Rows are one point carried round by a steady rotation, each followed by how many ticks it has turned.
The counts run from 0 to 233.
[114 117 127 101 152  74 156 118  99  81 141 121 107 172 138 140  78 127
 151 103 112 103 111 159 121 162 175  98 141 151 108 161 110 105]	125
[126 143 143 173 135 164  96 147 113 142 120 135 165 140 174 133 117 109
 106 116 164  95 119 159 179 103 125 139  88  77 154 132 121 101]	46
[160 115 135 154 128 140 139 138 113 115  93 110 125  96 126 131 148 165
 138 104 152  78 169 136 133  93  63 179 145 111 165  97 111 126]	59
[123 154 145 153 105 169 107 120 119 142 113 117 158 102 176 122 178 129
 108 156 130 135 153 131 160 130 161 127  81  68 155 103 147 153]	196
[110 106 143 174 135  98 114 119 106 118 111 127 151 110 147 109 156 176
 139 115 138  72 177 142 132 104  95 161 134  91 147  84 126 142]	220
[147 125 134 172  95 155 114 118 145 124 110 132 158 137 132 116 126  89
 134 126 180 103 141 105 148  74  96 174 121  73 164 109 110 136]	215
[162 141 135 134 117 184 134 123  88 105 117  82 124  69 119 126 174 134
 123 120 138 144 150 115 145  99 110 126  80  96 153 115 128 189]	34
[180 144 185 114 131 147 120 135 138  91 154 116 124 146 161 133 166 180
 147 113  97 155 148 154 123 175 148  85  98 103 114 107 153 150]	16
[ 75 130  99 124  75 123 169 108 168 138 135 134 149 150 140 140 138 107
 101 185 114  98 151 114 130 143 156 121 163 107 136 101 133 121]	95
[ 91 115  95 116 113 103 210 122 137 102 140 108 100 127 124 134 136  96
 134 160  99  84 126 115 111 140 138 132 145 136 171 111 119 106]	101
[101 120 110 112 123  90 171  93 117 105 132  95 123 125  75 128 129 143
 131 143 106 140 149 114  94 135 158 124 180 136 129 144 114 185]	110
[ 85 116  91 152 148 106 170 114 150 126 145 129 111 169  82 122  96  80
 130 100 136  99 104 131 105 106 122 132 170 149 151 181  98 121]	106
[151 143 123 166 128 140 110  98 117 128  83 130 157 112 138 137 139 148
 136 105 163  93 162 157 133  76  86 176 154  87 146 127 128 162]	213
[142 162 124 154 156 163 103 146 139 145 148 121 106 104 170 171 165 157
 121 104 131 123 121 202 101 122 113 110 137 121 136 150 166 146]	179
[116 114 118 112 115 118 205 116 135 101 136 103  91 133  72 116 127  87
 141 126 108 110 121  80 110 124 147 132 136 150 167 143  94 146]	108
[197 161 166 149 148 143 105 129 118 109 114 124 125 140 111 112 100 178
 156 124 133 125 145 120 126 106  96 191 168 105 168 108 105 119]	57
[ 84 122 133 182 153 117 104 151 135 172 135 161 150 152 133 111 111 145
 108 123 135  87 112 138 140 116 113 166 141 115 179 116 106  67]	72
[ 93 110 111 148 150  93 185 127 155 116 147 140  95 191 122 118 104 122
 145 115 110  72 123 140 118 145 129 139 153 149 161 135 108  89]	99
[ 88 156 117 139 148 133 126 113 104 167 104 127 139 113 114 147 126 182
 111 173  91 114 140 150 115 124 129 168 190 133 179 109 124 113]	77
[140 125 121 150  83 153 120 129 133 135 106 124 158  89 131 127 145 128
 119 167 165 111 168  99 135  92  86 171 150  80 163  85 131 131]	61
[117 131 139 100 150  77 137 121  98  92 141 122 123 174 123 127  71 120
 145 122 113 132 109 131 120 167 191 109 150 141 106 156 112 111]	124
[152 100 165  99 107 167 135 179 152 113 140 100 120 112 157 150 171 145
 150  97 150 132 147 127 143 156 120  91  66 138 113 102 127 125]	168
[199 169 153 132 122 177 142 116 107  86 103 103 118 109 128 120 129 127
 151 152 112 127 157 113 126 115 123 188 129 107 176 108 125 140]	210
[131 144 105  91 115 110 127 114 123 100 134 118 134 134 117 152  66  87
 126 158 158 164 102 144 108 137 173 104 182 128  87 170 138 123]	130
[108  98 117 100 150  85 173 136  95  84 123  98 100 133 140 157  90 117
 136  93 118  75 116 168 136 151 157 104 143 156 106 157 124 108]	126
[148 125 159  88  87 165 132 158 150 115 140 110 128 103 166 141 177 150
 134 134 131 160 155 126 136 169 131  88  89 123 118  90 153 140]	169
[202 168 157 155 136 165  96 133 112 119 123 127 134 145 110 113  83 136
 135 148 132 151 130 107 119 115 110 190 159  98 169 117 116 110]	56
[ 87  72 115 125 129  94  93 180 145 129 169 124 149 112 152 141 124  88
 121 105 187 132 104 148 126 130 150  83 108 127  81 142 145 111]	147
[ 82 151 130 168 126 108  87 123 123 165 131 150 171 122 134 117 136 170
 107 181 113 127 141 129 119 114 142 155 184  90 171  93 126 106]	70
[131  67 138 100 115  94 131 169 157  91 158 116 111 121 117 119 126  87
 154  95 177 140 134  92 116 135 145  97 100 136  92 123 122 127]	141
[106  94  99  86 119  95 182 130  96  87 115  92 103 113 147 163 102 100
 130 113 135  86 127 165 132 138 142  98 132 146 106 151 140 121]	127
[115 113  90  79 100 110 177 123 113  94 114  87 124  96 145 171  97  79
 116 157 146 117 128 151 126 133 155 101 138 136 105 150 142 118]	128
[132 149 128  87 128 163 105 146 136 139 140 113 132  98 133 186 137 137
 117 155 114 198 117 172 104 134 148  75 135 146 120 157 160 144]	2
[155 144 166 148 127 158 118 122  76 109 122 106 152 108 166 112 155 162
 132 149 105 136 155 116 163 138 159 130  88  85 151  84 132 144]	42
[140 138 152 195 155 164  83 130 110 142 132 142 165 149 134 112 133 146
 131  80 167 134 125 141 162 100 123 135 106  82 135 142 113 158]	38
